(in the rows, 128 means zero)
Each path below is one point turned by a fixed rotation once a step. After each direction that follows a path, write how fast that rotation turns it, in degrees each step (0 if it stays still).
Each turn is a multiple of 5 degrees from 10 to 175, or 0.
Each row of a path follows its step; steps can be skipped.
Path 1:
step 1: [128 127 120 132 120 123 115 122 138 125 128 124 129 131 120 126 129 131
 128 126 143 131 129 134 114 136 112 129 123 125 120 126 125 129 131 131
 135 126 132]
step 3: [134 134 139 128 132 129 132 120 129 129 116 130 127 136 126 128 132 130
 123 126 131 129 125 120 121 112 127 126 139 115 124 120 118 129 131 119
 123 131 130]
step 5: [131 134 136 116 128 136 136 132 125 128 136 127 136 121 131 124 116 135
 133 123 126 133 125 138 120 129 132 134 134 127 127 132 126 120 124 130
 121 112 131]
step 6: [124 118 119 120 140 136 130 124 131 129 132 136 124 117 127 128 129 131
 121 135 135 136 134 133 124 136 133 121 127 136 125 130 123 134 128 136
 134 116 124]
step 7: [134 125 137 129 130 127 114 122 123 127 128 133 127 135 141 135 128 120
 123 122 125 137 129 130 139 132 140 125 120 131 131 140 124 133 127 131
 125 120 121]
step 10: [126 126 118 125 124 127 128 116 137 127 134 120 142 140 120 125 119 127
 131 127 137 131 121 132 120 127 118 134 126 120 128 127 138 124 124 130
 125 130 130]
step 11: [124 132 120 124 128 127 132 125 145 122 134 121 125 129 120 131 136 116
 135 136 132 140 135 125 133 132 132 128 130 137 124 129 124 127 128 122
 130 136 139]
step 13: [122 137 135 123 120 135 127 124 112 132 123 133 125 120 120 126 129 126
 132 141 126 121 134 129 133 121 117 124 132 132 121 124 122 134 137 126
 133 132 127]
step 14: [133 139 128 130 123 125 128 130 117 127 132 132 140 121 135 125 119 139
 126 134 121 125 129 130 131 134 132 133 141 127 123 125 120 117 130 128
 115 121 126]
Speeds:
[129 128 129 125 124 127 131 126 126 127 125 130 129 132 128 128 126 130
 128 127 127 129 123 127 122 131 128 125 126 127 130 126 127 129 127 126
 128 126 128] : 155
[128 127 131 126 127 130 131 127 127 130 125 128 130 126 124 126 131 128
 127 131 127 128 128 129 128 127 131 126 127 130 123 131 128 126 124 127
 124 128 129] : 45
[129 124 127 128 130 126 127 125 127 127 129 127 127 133 125 130 131 126
 127 127 129 130 131 127 127 127 132 128 128 133 128 125 128 126 130 127
 126 124 128] : 80
Path 2:
step 3: [123 131 129 125 119 126 130 126 122 132 120 136 124 125 122 137 120 125
 126 117 112 122 146 129 136 125 127 130 133 119 128 135 128 135 124 126
 117 129 127]
step 4: [128 121 132 124 125 129 131 129 128 117 123 138 125 129 142 129 125 130
 128 115 122 127 129 127 138 122 124 114 122 118 134 136 123 132 134 137
 126 115 133]
step 5: [132 124 128 122 126 134 141 118 133 139 128 121 118 136 126 132 112 135
 129 121 117 132 129 127 138 124 125 124 122 123 118 136 120 125 124 127
 128 124 130]
step 6: [124 131 129 125 131 130 123 129 124 132 128 131 134 132 127 130 124 119
 121 105 111 129 129 134 141 134 124 126 123 124 120 123 122 133 135 129
 118 128 133]
step 9: [128 121 133 133 133 134 126 126 132 134 125 124 126 130 133 130 128 138
 132 116 115 140 123 124 129 134 120 126 125 119 119 131 120 135 143 131
 114 122 131]
step 10: [128 126 126 120 123 136 126 134 130 134 129 124 129 140 119 134 123 119
 125 117 121 144 127 129 134 116 130 131 129 114 121 130 138 124 138 126
 128 129 130]
step 12: [118 119 138 132 127 133 127 130 130 128 127 124 126 133 127 137 124 136
 121 138 124 139 130 127 140 127 120 130 126 120 124 141 136 141 138 130
 119 124 123]
step 13: [123 118 133 130 122 132 129 132 128 122 119 124 123 129 120 130 124 133
 135 114 118 135 141 119 130 114 131 134 134 123 122 124 130 124 137 131
 118 130 131]
step 14: [130 121 130 138 136 132 140 132 122 121 129 129 124 135 128 132 126 124
 129 116 136 136 122 121 142 123 119 126 127 110 127 132 129 133 136 130
 130 128 136]
Speeds:
[124 133 130 125 125 126 124 130 128 130 127 129 128 129 129 131 131 128
 131 128 124 129 128 127 125 126 127 127 126 127 130 126 130 129 130 130
 127 130 130] : 115
[126 129 134 128 129 128 127 124 128 130 128 126 129 126 129 127 125 130
 128 131 128 129 129 128 129 130 128 128 126 131 122 129 127 132 128 127
 129 131 131] : 110
Path 3:
step 1: [129 137 129 116 134 131 129 125 129 134 133 119 124 127 122 125 131 138
 125 125 137 115 134 140 120 129 139 123 134 129 142 131 128 126 115 131
 133 133 118]
step 2: [117 137 142 127 138 134 132 128 131 127 137 123 128 130 132 127 131 126
 129 121 129 119 116 133 133 122 136 113 130 123 118 132 124 115 127 138
 128 128 120]
step 4: [124 137 124 127 129 122 117 131 134 123 129 122 139 126 118 130 135 137
 126 113 127 121 129 136 133 109 123 132 135 120 132 132 122 137 125 127
 127 123 134]
step 5: [123 139 115 120 126 126 135 129 131 124 127 132 122 125 129 129 129 123
 127 131 132 122 122 140 124 117 126 131 134 122 128 126 111 135 136 147
 121 128 123]
step 6: [120 141 130 131 131 123 132 125 121 119 124 124 124 115 124 134 119 126
 128 123 137 118 124 133 135 135 111 136 119 127 127 128 128 124 139 138
 132 131 132]
step 7: [132 136 127 120 126 131 129 130 132 141 115 129 119 127 126 135 129 130
 119 122 139 118 124 124 138 120 120 137 122 126 133 137 124 131 132 119
 141 135 128]
step 11: [121 142 124 121 126 135 126 134 134 133 132 144 131 118 121 138 135 136
 125 126 125 121 127 132 130 120 145 127 123 136 134 123 131 123 124 127
 119 131 131]
step 12: [120 137 126 116 131 139 136 134 131 125 137 131 131 129 124 125 124 136
 123 127 138 124 116 125 127 146 136 129 121 128 122 124 125 131 127 136
 119 118 121]
step 13: [119 125 138 118 135 129 127 130 126 130 131 122 139 115 117 133 117 131
 119 121 147 127 121 127 118 129 125 128 133 126 129 135 133 120 122 122
 128 127 127]
Speeds:
[127 124 123 126 131 128 129 124 127 127 128 130 129 129 131 130 128 125
 127 130 132 128 129 128 131 130 125 129 129 126 130 128 129 128 129 128
 132 131 130] : 45
[134 129 128 126 125 129 123 132 127 126 130 127 128 129 129 129 127 127
 124 129 131 129 130 127 130 123 130 126 130 129 130 128 128 126 128 129
 130 128 128] : 115
[125 129 131 130 132 125 126 128 126 127 126 130 132 126 128 129 131 128
 130 126 128 126 128 127 131 124 127 128 128 129 130 126 131 123 126 128
 128 126 131] : 155
[126 124 128 129 128 128 123 130 129 134 126 126 130 128 132 131 129 132
 127 128 128 125 129 131 125 127 128 129 128 128 130 131 130 131 129 129
 128 129 127] : 115
[127 128 131 129 126 129 127 129 130 128 129 126 125 123 127 130 128 125
 126 131 127 128 129 128 132 127 126 127 128 129 124 130 132 130 129 123
 127 132 131] : 100
[129 127 128 128 125 123 130 127 127 127 130 128 128 127 130 130 129 124
 125 125 125 126 129 130 128 129 128 129 129 129 132 123 128 130 129 128
 124 130 125] : 70
[130 129 127 131 129 125 126 128 127 132 128 127 123 126 129 127 128 130
 130 131 127 127 126 125 129 129 127 127 128 127 132 125 126 126 130 125
 131 128 127] : 40
